Rotation paths and how fast each direction turns (degrees a step)
Each turn is a multiple of 5 degrees from 10 to 175, or 0.
Each row of a path follows its step; steps can be skipped.

step 0: |   90 | -112 |  -82 |  -21 |  139 |   68 | -232 | -209 | -126 |   77 |   23 | -157 | -124 |   92 | -217 | -165 |  -39 |   20 |   22 |   78 |   99 |  -20 |  153 | -214 |   21 |  239 |  -92 | -101 |  -19 | -259 |   17 |  -13 |  -55 |  130 |  107 |   43 |   40 |   67 |  -88 |  -23 |  147 |  -53 |  -57 | -258 | -212 |  131 |  -56 |   13 |   53 |   73 |
step 1: |   65 |   34 |  -27 |  -55 |  -45 |  -66 |   -7 | -274 |  -13 |  108 |   47 |   94 | -157 |   40 |   80 | -124 |  -77 |  -75 |    9 |  -37 |  -11 |  144 |  154 | -104 |   43 |  -65 | -128 | -321 |  -37 | -218 | -105 |   27 | -104 | -158 |  130 | -283 |  -39 | -243 |  -79 |   63 |   33 |   48 |  -30 | -142 |  -34 |   70 | -233 |  -13 | -199 |  -12 |
step 2: |   69 |  -87 |  -72 |   22 |   37 | -234 |    7 | -164 |  -55 |  148 |  -95 |  208 |  143 | -121 |   16 |  -88 |  103 | -197 |  183 |   75 |    1 |  -44 |   11 |  255 | -137 |  -20 |  -46 | -324 |  -59 | -206 |  -32 |  137 | -128 |  -89 |   38 |  -99 |   71 |   58 |  149 |  -34 |  106 |  126 | -230 |  -22 |   13 |  -36 |   81 |  146 |  -30 |  -29 |
step 3: |   68 | -159 |    0 |  -23 |  292 |  -18 |  -30 |   45 |   32 |   46 |  -14 |  -10 |  -46 | -178 | -121 |  -40 | -130 | -199 |   93 |   29 |    7 | -109 |  296 |  147 | -218 |  116 |   50 | -217 |   47 |  108 |   42 |   49 |  -92 |   14 | -155 |  -33 |   51 |  139 |    8 |   90 |  137 | -185 |   50 | -256 |   -9 |   77 |  -42 |  220 |  -26 |  126 |
step 4: |   11 | -182 |  142 |   29 |  371 |  -52 |  141 | -228 |   56 |  -13 |  187 |  -82 | -153 |  -37 |  143 |   14 | -151 |   86 |  110 |  -36 |   93 |   -4 |  107 |  -97 |   80 |  -49 |   81 |   -5 |   57 |  -83 |   82 | -122 | -150 |   -1 |   58 | -202 | -128 |   89 |    5 |  195 |  -26 |  -54 | -168 | -130 |  -86 | -119 | -168 |  213 |  -29 |   26 |
step 5: |  -38 |    6 |   70 |  123 |  -21 |   33 |   14 | -158 |   50 |  122 |  -38 |  -49 |   74 |  -33 |  205 |  188 |   35 |  -35 |  181 |   59 |  -38 |  186 |  -32 | -146 |  -65 |  110 |  127 |  -80 |  194 | -188 |   44 |   -1 | -123 | -157 |   26 |   54 |   94 |  -40 |  131 |  231 |  179 |  118 | -337 | -230 | -217 |   29 |   10 |   21 |    6 |  -21 |
step 6: |   34 | -108 |   10 | -150 |  -20 |  113 | -158 |  -95 |  -21 |  130 |  -86 |   18 |  -59 |  -13 |   38 |   96 |  -73 |    7 |  118 |   71 |  -17 |  113 |   26 |   13 | -102 |  239 |   62 | -241 | -196 |   -4 |   24 |  111 |  134 |   66 |   -6 | -155 |  197 |   85 |  267 |  283 |  -11 |  161 |   43 | -312 |   86 |   96 |  -81 |  -12 |  113 |  -29 |
step 7: |   78 |  -94 | -127 |   27 |   66 | -101 |   17 |  -49 |  101 |   23 |    0 |   35 | -110 |  -86 |  -52 |  -45 | -251 |   92 |   -9 |  -76 |  124 | -183 |  286 |   73 |  145 |   23 | -107 | -154 |  -84 |    0 |  165 |  131 |  -96 |   23 |  218 | -129 |  170 |  -96 |   57 |  140 | -175 |  186 |  -42 | -207 | -193 |  -25 |   21 |   57 |  213 |  -93 |
step 8: | -127 |   51 |  193 | -179 |    8 |  -53 |  -56 |  -92 |   25 |   13 |  -15 |  115 |   -6 | -157 |  -20 |  192 |  -56 |  -69 | -143 | -327 |   70 | -209 |   48 |   23 | -114 |  -54 | -111 | -160 |   -2 | -108 |   43 |   64 | -112 | -122 |   44 |  -19 |  131 |  -64 |   17 |   78 |   40 |  -60 | -261 | -183 | -296 | -165 |  -72 |   51 | -118 |   -7 |
step 9: |  159 |  -22 |   99 |  -99 |  183 |   53 |   61 |  -82 | -255 |  -63 | -167 |   10 |  153 | -166 |  -16 |  176 |   54 | -115 |   -4 |   99 |   88 | -197 |  -87 | -136 |  -79 |  -40 |   31 | -208 |   27 |  -38 |  -35 |  213 |   20 |   55 |  131 | -129 |   18 |  188 |  142 |  172 |  180 | -112 | -105 |  -69 |  -92 |  -21 | -264 |  -77 |   84 |  -16 |
|  -3 |   8 | -11 | -16 | 116 |  38 | -10 |  24 |  39 | -28 |   9 |  23 |  -6 |  23 |  12 | -79 |  70 | -73 |   6 | -20 | -27 |  27 |  51 |  14 |  36 |  43 | -14 | -26 |  18 | -52 | -40 |  39 |  54 | -24 |  36 |  32 | -10 | -12 | -13 | -10 |  38 |  25 |  -2 |  85 |   8 | -13 | -30 |  13 | -30 |  30 | -> 35
|  71 |  73 | -24 | -10 |  28 |  70 | -46 |  29 |  27 | -31 |   1 | -71 | -21 |  -6 | -55 | -48 |  27 |  53 |  29 |  31 |  -4 |  -3 |  31 |  15 | -55 | -29 |  21 | -40 | -46 |  20 | -18 | -24 | -19 |  23 | -45 | -22 |   3 |  59 |  45 | -16 |  18 |   9 |  48 |  -1 | -36 |  -5 | -24 |   4 |  87 |  10 | -> 110
|  47 |   4 | -30 | -12 | -28 | -34 |  21 | -34 |  33 | -41 | -10 |  18 | -10 |  -1 | -10 |  -8 |  18 | -16 | -54 |  71 | -20 |  -7 | -27 | -39 |  29 |   4 |  29 | -23 | -55 |  31 | -82 | -14 |   9 |  48 |   1 |  53 | -57 |  -8 | -62 | -61 |  21 |  26 |   2 | -72 |   0 | -78 |  39 |  -6 | -38 |  60 | -> 20
|   3 | -41 |  36 |  36 |  42 |  11 | -23 |   3 |  20 |  -4 |   8 |  62 | -68 |  16 | -67 | -33 | -53 |  33 |  15 | -76 |  72 | -19 |   5 | -26 |  11 |  46 | -37 | -27 |  31 |  67 |  16 | -38 |  37 | -21 |   5 |  39 | -52 |  41 | -15 | -26 |   4 |   2 |  32 | -15 | -28 | -12 |  81 |  32 |  12 | -45 | -> 95
|  31 | 115 | -60 |   1 |  21 | -92 |  24 | -29 |  34 |  31 | -56 |   5 |  -2 |  -2 |  -1 |  10 |  11 | -13 |  30 | -86 |  -1 | -56 | -18 |  -2 | -15 |  60 | -27 |  17 | -45 | -18 | -32 | -23 |  31 | -34 |  -7 | -30 |  -2 |   2 | -50 |  39 | -39 | -17 |  -1 |  -9 |  36 |  42 |  16 |  -5 |  47 |  30 | -> 65
|   1 | -57 | -13 |  30 |  -7 | -76 |  11 | -53 |  53 |  16 |  18 | -78 | -16 |  54 | -66 |  25 | -55 | -32 |  42 |  17 | -29 |  -3 |  31 | -13 | -55 | -22 | -24 | -55 | -36 | -51 |  15 |  31 |  23 | -15 | -14 |  21 | -45 |  37 |  31 |  33 |  16 |  40 | -17 |   0 | -36 |  41 | -32 |  30 | -68 |   7 | -> 10
|  52 |   5 | -19 | -37 | -46 |  15 |   0 | -66 |  62 |   8 |  41 |  82 |  19 | -48 |  -4 | -37 | -62 |  60 | -31 |  37 |   1 |  35 |  54 |  13 | -69 |  57 | -49 |  45 | -20 |  -1 | -25 |  19 |  42 |  21 |   5 |  -9 |  29 | -34 |  23 | -26 |   8 |   3 | -48 |  49 |  -8 |  34 |  -2 | -35 |  -7 | -36 | -> 65

step 0: | -121 |   46 |   77 | -114 |  -85 |   71 |   33 |  -22 |   -1 |  113 |    6 |  141 |   54 |   60 |   97 | -172 |  -13 |  -12 |  -63 |  -26 |  182 |  149 |   -2 | -226 |   40 | -313 |  -61 |  -66 | -197 |  105 |  -35 |  229 |  139 |  -69 | -210 |  -49 | -249 |   55 |  -75 |   70 |   90 |  153 |   -4 |   19 |   -3 |  113 |   16 | -142 |  -52 |  -19 |
step 1: |   76 |  202 |   28 |    1 | -181 |  -60 |   78 |  -91 |  -15 |   63 |    4 |   -3 |  -20 |  -22 |  154 |  -57 |   47 |    9 |  -75 |   77 | -103 |  110 | -305 |   36 | -150 |  -78 |   62 |  149 |   43 |   33 |  -43 | -178 |   16 |  -51 |  -70 | -109 |  -24 |   77 |  184 |  267 |  263 |   96 |  167 |   -5 |  -63 |  -43 |   87 |  -36 |  213 |  136 |
step 2: |    1 |  -81 |  293 |   66 | -191 |  -65 |   34 |    4 |   46 |  -71 |  108 | -103 |  -40 |   89 |  274 |  153 |  -85 |   68 |   11 | -214 |  107 |   -9 | -100 |   25 |    6 |  -30 | -112 |  -47 | -336 |  184 |  -61 |   93 |   72 |   18 |   28 |  -63 |   98 |  148 |   -2 |   -7 |    9 |   14 |  -64 |  -37 | -186 |  125 |  191 |  -39 |   10 |   87 |
step 3: |   21 |  -30 |  -48 |   40 |  -63 |   67 |  -59 |   -3 |  -26 |   85 |  -62 | -134 |   41 |   48 |   76 | -157 |   50 |  126 | -115 |  166 |   -4 |  -79 | -148 | -122 |  206 |   46 |  -84 |  105 |   31 | -112 | -205 |  171 |  122 |   79 |  -42 |  -59 |   84 | -117 |  260 |  173 | -103 |  -42 |  -25 |  -62 |  -40 |  216 |  238 |   84 |  244 |   58 |
step 4: |  -77 |   -1 |   72 | -199 | -106 |  -25 |   32 |  -17 |  111 |  226 |  180 |   12 |  136 |  -61 |  152 |  223 |   45 |  219 |  172 | -196 |    0 | -132 |  149 |  -71 |    6 |  -42 |   88 |   71 |   26 |   45 | -107 |   81 | -116 | -179 |   63 |  -50 |   90 |   52 |  114 |   75 | -109 |  158 |  124 |  137 |   35 |  116 |  111 |  174 |   62 |   16 |
step 5: |  -41 |  450 |  105 |  -29 |  -94 |   37 |   19 |  -41 |  -10 |  -23 |  146 |   21 |   -7 |   11 |   -2 | -219 |   17 |   81 |   25 |   52 |  -19 |  -59 |  110 |    3 |  158 | -145 |  -23 |  -65 |  -92 | -137 |   55 |  333 |    0 |   15 |  -18 | -100 | -108 |  -99 |  169 |   61 |  -97 |   52 | -100 |  122 | -214 |  -35 |   -3 |    8 |  -14 |   75 |
step 6: |   74 |    8 |  -53 | -232 | -228 |   46 |   -5 | -153 |  -38 |   94 |  149 |    2 |  -57 |  -56 |  -68 | -158 |  203 |  -88 | -112 | -134 |   80 | -124 |   13 | -102 |   37 |  -42 |   49 |  -38 |  -25 |  154 |   70 |   53 |  -92 | -139 |   45 |  -52 |   30 |   60 |  129 |    3 |  403 |   87 |  151 |  -14 |  -90 |   26 |   55 |  101 |  146 | -117 |
step 7: |   39 |  218 |  -69 |  -33 | -121 |   74 |   55 |  -36 |  -69 | -111 |  -18 |   57 |    7 | -155 |  214 |   45 | -283 |   84 |  -22 |  -81 |  162 |  -38 |  -99 |  -68 | -146 | -271 |  -25 |  -93 | -140 |  -99 |   64 |  -53 |   33 |   68 |  -81 | -205 |  -44 |    7 |   46 | -176 |  131 |   -6 | -116 |   44 |  -82 |   51 |  252 |  129 |   57 |   56 |
step 8: |  -49 |  105 |  -40 |  -53 | -135 |   99 | -158 |   -4 | -222 |  -76 |   83 | -202 |  -55 |  -83 |  153 |  -70 |  -57 |  205 | -125 |   10 |   63 |   59 |  -43 |    3 |  157 |   -6 |  -13 | -149 | -106 |  151 |  -22 |  -58 |   68 |   13 | -117 |  201 |  181 |    1 |  119 |  230 |   68 |  -34 |  265 | -205 |   -9 |   62 |   66 |  102 |   20 |   53 |
step 9: | -149 |   54 | -148 |   31 |  -51 | -144 | -145 |    9 |  185 |  -87 |   42 |  110 |  136 |  -18 |  244 |   11 |  182 |  211 |   89 |   -4 |   71 |   87 |  -99 |  -24 |  -98 |  -52 | -218 |   16 |  -83 |  -35 |  -51 |   16 | -152 |  -75 |   38 |   41 |  148 |   28 |   89 | -160 |  -14 |  -69 |   46 |   88 | -135 |  313 |   70 |  146 |  124 |   30 |
| -48 |  27 |  -9 |  34 |   8 | -30 |  28 |  24 |  12 |  14 |  26 |  78 |  42 |  -5 | -18 |  37 | -43 | -18 | -13 |  38 |  42 |  25 | -24 |   1 |  -8 |  27 | -91 |  -6 | -34 |   7 | -20 |  38 | -10 |  29 |  -3 |   1 | -78 | -38 | -46 |  42 |   6 | -58 | -32 |  50 | -29 | -30 |  56 |  82 |  -4 | -52 | -> 160
|  -4 | -11 | -24 |  -1 |  70 | -38 |  24 |  18 |  13 | -12 |  45 | -47 |  46 |  43 |  43 |   1 |  52 |   4 |  58 | -20 |  79 | -44 |  16 | -29 | -10 | -56 |  17 |  13 | -95 |   9 | -15 | -59 |  -4 | -31 |  52 |   2 |  15 | -79 | -66 |  -6 |  36 |  17 | -37 |  22 |   3 |  -6 |   1 | -24 |  -4 |  16 | -> 155
|  -22 | -104 |  -30 |  -26 |    7 |   50 |   -8 |  -28 |  -61 |   -7 |  -47 |    5 |  -10 |  -14 |   -5 |   24 |  -51 |  -23 |  -60 |  -15 |   36 |  -28 |   54 |  -47 |   15 |   10 |   23 |   77 |  -29 |  -10 |   -1 |    7 |   10 |   90 |   -1 |  -48 |  -19 |  -41 |   11 |  -35 |   11 |   47 |  -35 |    5 |   46 |   35 |   40 |   32 |   31 |   -3 | -> 95
| -23 |  58 |  18 | -60 | -38 | -31 | -45 | -64 |  10 |   5 |  21 |  44 | -35 | -19 | -31 |  42 |  27 | -79 | -13 |  32 | -15 |  43 |  70 |  27 | -42 | -29 | -14 |  42 | -48 | -34 | -18 |  13 |  39 | -49 |  42 |  27 | -60 | -27 |   7 |   4 |   3 |  34 | -21 | -10 |  21 |  19 | -65 | -39 |  55 |   2 | -> 70
| -12 |  43 | -27 |  28 | -17 |  20 |  62 |   3 |  20 | -38 |  -1 |  74 | -29 |  74 |  -4 | -11 |  66 | -14 |   3 | -83 |  27 | -23 |  32 | -28 |  10 | -12 |  64 |  82 |  27 |   3 |  68 |  38 | -19 | -10 | -81 |  60 | -34 |   8 | -12 |  14 | -21 | -30 |  -1 |  -1 |  16 | -25 |   5 |  15 |  28 |  18 | -> 65
|  20 | -52 | -20 |  49 |   3 | -25 |  -9 |   2 |  37 | -28 |  20 |  65 |  -3 |  20 | -52 | -39 |  31 |  62 | -29 |  33 |  53 | -20 |  11 | -23 |  92 |  25 | -45 | -64 |  -7 |  -5 |  38 |  11 |  85 | -10 | -10 | -26 |  -9 | -12 |   5 |  36 |  43 |  28 |  31 | -24 |  28 |  52 | -69 | -18 |  43 |  -1 | -> 130
|    0 |   17 |   11 |  -15 |   34 |  -58 |   38 | -113 |   44 |   18 |    6 |  -84 |  -14 |   43 |   11 |   45 |   12 |    3 |  -18 |   13 |  -23 |  -14 |   27 |   28 |   -1 |   52 |  -14 |  -11 |  -16 |   42 |   52 |  -18 |  -33 |    0 |  -46 |    2 |   -3 |   32 |  -10 |    3 |   37 |   11 |   47 |   31 |   79 |   51 |   23 |   44 |   -7 |  -74 | -> 155
|  43 |  22 | -43 | -44 |   4 |  -4 |  24 |   7 | -67 | -24 | -72 |  22 |  74 |  37 |  11 | -15 | -17 |   6 | -78 |  -8 |  46 |  55 |  33 |   6 | -77 | -36 | -72 | -27 | -21 |  50 |  16 | -49 | -33 |   3 | -53 |  19 |  -4 |   2 |  14 | -10 |  10 |  -9 |  55 | -12 | -24 |  24 | -49 | -16 | -20 |  41 | -> 45
